In the rows, zero is written as 128.
The rows of A fall into several groups, and each row is roughly a mix of its group's hidden directions.
A:
[[171 133 130 114 129 158 142  90 138 138 107 162 125  82 103 163 123 135]
 [107  86 111 136 156 107 166 156  91 150 123 114 112 127 162 138 150 146]
 [144 132 117 116 103 132 100  84 144 104 106 171 161  90 111 118 146 137]
 [167 146 116 121 115 169 168 100 144 136 136 126  96 103 138 167 117 146]
 [151 142  83 133  84 163 142 105 123  97 102 142 116  94 140 144 141 135]
 [139 151 148 113 151 135 118 138 133 148 182  93 104 169 133 126  91 116]
 [105 151 132 128 141 148 129 129 126 154 176  80 128 148 157 108 119 170]
 [155  97  75 119 116 111 152 122 108 115 113 156  96 120 138 168 134 108]
 [132 118  97 130 131 124 188 131 132 141 130 116  91 131 169 164 150 150]
 [131 117 137 130  85 118 137  90 179 104 119 167 151 101 107 136 132 141]
 [ 85 107 101 149 102 102 139 137 124 100  98 137 154 121 150 109 167 151]
 [143 133 128 113  86 131 100  86 145  89 128 169 156 104 104 122 116 122]
 [163 145 168  97 139 149  99  99 136 141 169 135 131 123 102 129  92 115]
 [180 132 156 114 151 165 136 125 118 158 139 122  90 109 115 154 109 104]
 [171 134 110 119 127 161 170 106 132 141 120 137  93  98 135 174 129 136]
 [125 170 110 114  99 137 102  93 159 103 165 127 148 149 127 116  97 148]
 [105 101 105 153 109 123 158 157 102 113 108 109 111 118 171 118 170 135]
 [ 99 121 114 154 157 121 152 173 108 154 112  89 110 148 157 123 154 136]
 [ 88 117 133 127 153 101 114 161  92 139 156  99 140 165 151  99 133 132]
 [161 173 151 115 141 159 107 110 162 144 151 119 119 139 100 136  88 117]
 [102 154 117 133 113 119  86 148 122 101 151 103 140 176 132  92 107 111]
 [ 89 106 121 129 112 115 102 132  83 110 135 125 161 119 152  85 160 142]
 [113  89 109 134  91 103 131 116 120  92  99 165 152  98 132 121 160 132]
 [158 177 145 119 134 154 101 112 166 131 138 126 125 143  93 133  86 111]
 [107  84 107 133 155 107 156 149  85 144 111 126 124 116 160 131 161 148]
 [104 101  96 144  94 124 141 126 103 103 101 138 142  97 154 115 172 149]
 [166 147 165 115 151 144 116 104 166 147 116 151 133 111  84 143 105 119]
 [ 84 127 120 139 124 125 108 147  88 116 128 105 155 132 159  82 160 147]
 [139 173 146 117 110 157  95  89 169 122 150 128 152 122 109 110 111 144]
 [156 138 180 109 159 149 108 119 133 158 162 121 125 126 101 127  88 120]
 [150  95 139 125 154 125 175 128 131 165 111 140 101  99 133 166 156 133]
 [104 101 117 135  95 107 124 115 124  95  98 160 164  99 133 109 167 141]
 [108 153 132 130 105 129  73 130 125  97 148 116 156 152 117  82 104 116]
 [125 140 117 130  89 149 110  92 137  93 110 156 168  91 114 113 125 153]
 [154 131 134 115 198 141 120 147  91 170 110 121 111 124 123 136 126 117]
 [126 106 163 113 171 105 162 118 154 175 147 135 129 126 126 152 127 158]
 [142 152 167 126 181 147 120 154 126 167 133 100 112 147 111 130 101 113]
 [161 114 126 105  96 152 147  81 123 116 145 156 124  80 137 149 130 145]
 [154 140 134 138 161 131 163 145 165 159 111 118  88 144 113 167 109 114]
 [161 162 124 146 136 155 148 129 176 143  93 124  97 127 103 159 113 116]
 [147 109 182 119 179 136 144 139 118 176 138 122 114 114 113 143 112 124]
 [129 131 149 112 156 115 148 128 151 162 185 100 107 160 149 137 112 145]
 [130 114 135 126 194 129 139 160  87 171 115 110 111 129 138 134 134 130]
 [118 122 113 128 173 129 128 166  69 152 127  97 109 145 155 120 138 123]
 [148 138 137 105  92 157  96  81 118 105 152 147 152  93 121 112 124 135]
 [ 98 135  88 141  85 111 109 116 135  84 106 146 162 130 132 106 148 139]
 [152  96 175 121 175 123 136 142 121 177 127 129 108 111 111 142 135 107]
 [138 109 141 139 108 157 127 113 110 114  89 153 147  62 114 119 145 138]
 [ 85  96 108 141 118 108 136 142  92 116 117 124 148 118 163 103 170 153]
 [122  88 127 126 157 112 141 122 108 143  90 156 149  86 134 128 166 157]
 [145  85 126 127 102 113 147 106 136 109  99 176 132  83 117 148 148 124]
 [103 103  80 132 111 115 158 130 102 125 153 111 114 135 177 133 146 158]
 [164 154 135 107 157 146 137 126 135 157 159 113  93 152 120 160  90 113]
 [138 118 192 111 163 123 105 124 141 164 164 122 135 129 104 114 109 122]
 [115 126 130 133 174 130 132 173  81 157 132  90 108 153 149 122 128 121]
 [108  84 109 142 136 105 176 152 105 138 111 123 110 120 161 143 163 143]
 [177 133 139 125 123 156 146 101 160 138 108 150 105  91 103 163 122 119]
 [117 126 140 140  77 113 110 121 151  80 103 159 156 118 105 113 139 105]
 [143 137 103 129  98 112 148 108 177  92 108 164 126 136 108 160 102 122]
 [168 126 115 123 130 161 169 111 122 141 103 145  99  88 128 173 133 133]
 [147 140 147 135 175 144 151 153 139 177 126  98  89 141 123 151 118 120]
 [169 138 145 107 159 147 153 117 140 166 157 119  91 130 126 165 105 125]
 [131  86  85 126 136 105 146 141  81 122  98 148 113 115 150 144 157 118]
 [113 153 143 123 128 118  71 132 132 114 152 120 154 164 104  94  96 109]
 [120 127  76 131  88 123 142 136 110 105 161 106  98 160 162 139 121 119]
 [143 169 158 128 145 151 113 144 145 143 151  98 109 162 108 129  87 102]
 [137 156 154 114 131 136  78 122 136 127 171 113 136 156 108 102  89 108]
 [109 112 129 153 103 130  96 155  92  97  95 125 143 112 127  87 152 102]
 [100  92 101 142 127 103 162 165  89 126 129 109 106 146 164 135 144 125]
 [176 156 106 103 129 153 124  87 153 140 156 134 106 126 120 157  99 132]
 [ 80 115  95 144 109  86 129 137 134 102 102 141 159 143 141 113 160 144]
 [118 161 152 121 159 139  88 144 118 150 160  92 134 164 122 100 105 121]
 [148 120 137  98  93 147 110  79 111 106 160 155 149  89 130 120 126 140]
 [167 148 169 112 161 149 117 122 147 163 147 123 110 132  98 144  97 107]
 [ 99 131  86 156 129 128 168 159 120 130 106  98 108 144 165 136 150 150]
 [165 141 171  98 143 142 100 104 140 143 162 139 130 124  96 132  93 109]
 [118 115 121 114  85 134 102  96 100  94 144 150 163  97 140 100 144 144]
 [152  99 122 134 135 135 162 128 115 142  81 152 109  85 124 161 161 119]
 [122 148  78 144  80 148 115 129 107  78  97 131 132 121 137 116 136 119]]

Here is one row of each group, with its name. Which group are the others in?
[163 149 155 112 160 140 136 124 155 158 153 120 101 147 108 156  88 114]
<110>
[144  96 138 123 143 128 179 111 141 158 118 144 112  91 140 162 156 155]
<41>
[157 170 139 120 121 153 118 117 162 132 161 113 106 154 108 142  82 109]
<57>

[115  83 119 117  96 115 135 109  91 105 137 153 148  92 153 118 159 147]
<110>
[ 95 120 145 139  88 120 131 103 165 108 132 141 170 107 129 105 147 167]
<57>
[115  78 136 129 161  98 168 157 102 158 132 120 108 131 152 143 149 131]
<110>
[170 125 139 115 143 128 115 110 141 127  87 174 130 100  88 148 125 100]
<57>
[110 145 116 119  89 135  83 104 114  88 145 136 169 125 130  90 127 137]
<110>
[101 108 122 142 133 115 173 158 119 145 160  90  99 157 160 142 120 142]
<57>
[138 110 145 137 175 116 164 161 136 173 116 113  92 140 125 157 130 116]
<110>
[144  98 118 135 115  99 161 123 163 112  88 170 119 115 108 164 129 114]
<110>
[114 143 154 126 137 118  72 145 121 122 147 116 149 160 103  91 100  99]
<41>
